Where one turn sends some rows of the set: a few examples, then the rows asked
Z_221: [-8, 1, 10, 19, -8, -2, -8, 13, 2, 7, -14, -12, -2, 0, -1, -7, 2, 11, 3, 0, 4, -8, 0, 2, 11, 3, 5, -15, 1, -9, 2, -7, -3, -1, 1, 25, 3, -6]
Z_198: [7, 11, 8, 2, -3, -2, -5, 21, -10, -6, -13, 1, -3, 8, 17, 5, 10, 1, 7, 0, 2, 1, 3, 2, 1, 6, -3, -2, 15, 10, 11, -9, 2, -4, -2, -13, 3, -20]
Z_178: [-1, 2, 19, 9, 2, -12, -11, 3, -9, 3, -3, -9, -20, 5, -12, -1, 3, 6, -7, -3, 11, 7, -5, -7, -6, -7, -6, 2, 17, 4, 22, -11, 2, -13, -4, 1, 2, 3]
Z_663: [4, -9, 5, -3, -1, -13, -4, 7, -12, -10, -3, 6, -2, 3, 12, 4, 12, -5, 8, -18, 15, -8, 5, 11, 6, 3, -8, -10, -9, -2, 2, 5, 7, -8, -2, -6, 10, -11]
Z_730: [18, -9, 5, 8, 2, -15, -17, 0, -10, 6, 14, 7, -3, -2, -6, -9, 1, -2, 6, -15, -1, -4, 9, -15, -7, 3, 15, -10, -3, 11, 4, -11, -2, 3, -5, 9, 4, -1]
Z_129: [7, -10, 10, 5, -4, -5, 3, 10, -1, -5, -10, -4, 15, -2, 7, 3, 13, 9, -3, 6, -12, -9, 0, -11, -10, 4, 14, 5, 4, -8, 7, -5, -10, 11, -4, 2, 1, 2]
Z_751: [-8, 1, 26, 18, 14, -10, -21, 1, -12, -2, -12, -4, -7, 7, -1, -6, 1, -3, 0, -1, -11, -3, 3, 4, -4, -5, 4, -12, -15, 0, 3, -8, -6, -10, -3, -7, 7, 0]
Z_654: [0, -18, -7, 10, 0, 2, -6, 0, -1, -3, -3, -5, -12, -3, -7, -6, 0, 9, 16, -10, 11, 1, 7, -13, 13, -4, 13, -1, -5, 8, 6, -11, -11, 2, 1, 1, 9, -4]
Z_966: [5, 4, 2, 15, 6, -5, 1, 10, -4, -16, -7, 2, -3, -1, 1, 4, -2, -20, -5, 2, -3, 0, -7, -16, -6, 3, 7, -3, -10, -14, -6, -6, -15, 5, 4, -4, 3, -11]
Z_733: [0, -6, 3, 12, -3, -17, 3, 6, -12, -5, -9, -8, -12, 17, 12, 1, -6, 6, 9, -6, 10, -6, 0, -21, 10, 8, -5, -20, 5, 9, -6, -4, 4, -13, 4, 2, 10, -15]
Z_219: [1, 0, 10, 11, -11, -12, 10, 7, -11, -11, 0, -7, 2, 2, -1, 8, 9, -12, -9, -4, 12, 2, 6, 4, -14, -3, -4, -5, 26, 1, 5, -16, 3, -3, -3, 1, 5, -9]
Z_824: [9, 1, 13, 9, -5, -11, 8, 8, -17, -8, -18, -7, -5, 6, 14, 7, 5, -5, -4, -4, 4, -8, -18, -5, -14, -11, 3, 6, 10, 6, 7, 4, -7, 5, -6, -7, 15, -6]
Z_738: [12, 1, 13, 8, 7, 3, 3, 2, -7, 0, -9, -2, -5, 10, -9, -8, -10, -16, -11, -7, -5, -1, 10, -11, 6, 7, 8, -6, 22, 6, 15, -5, 5, 0, -11, 6, 12, 2]
Z_813: [10, -2, 6, 11, 11, -10, 6, 6, -10, -1, -5, -1, -6, 4, -25, -11, 8, 5, 5, -7, 6, -12, 5, -10, -1, -2, 8, -1, -24, 3, 2, -10, -2, 0, -7, 3, 4, -8]
Z_737: [5, -6, 19, 14, 6, -4, -4, 3, -8, -7, 9, -9, 7, -9, 5, -2, -16, -2, -1, -12, 6, -15, 7, 4, 8, -1, 4, -8, 2, 5, 0, 9, 1, -1, 1, 3, 1, 15]

Z_751 -> Z_221
Z_198 -> Z_219
Z_178 -> Z_129
Now these:
Z_654 -> Z_730
Z_733 -> Z_738

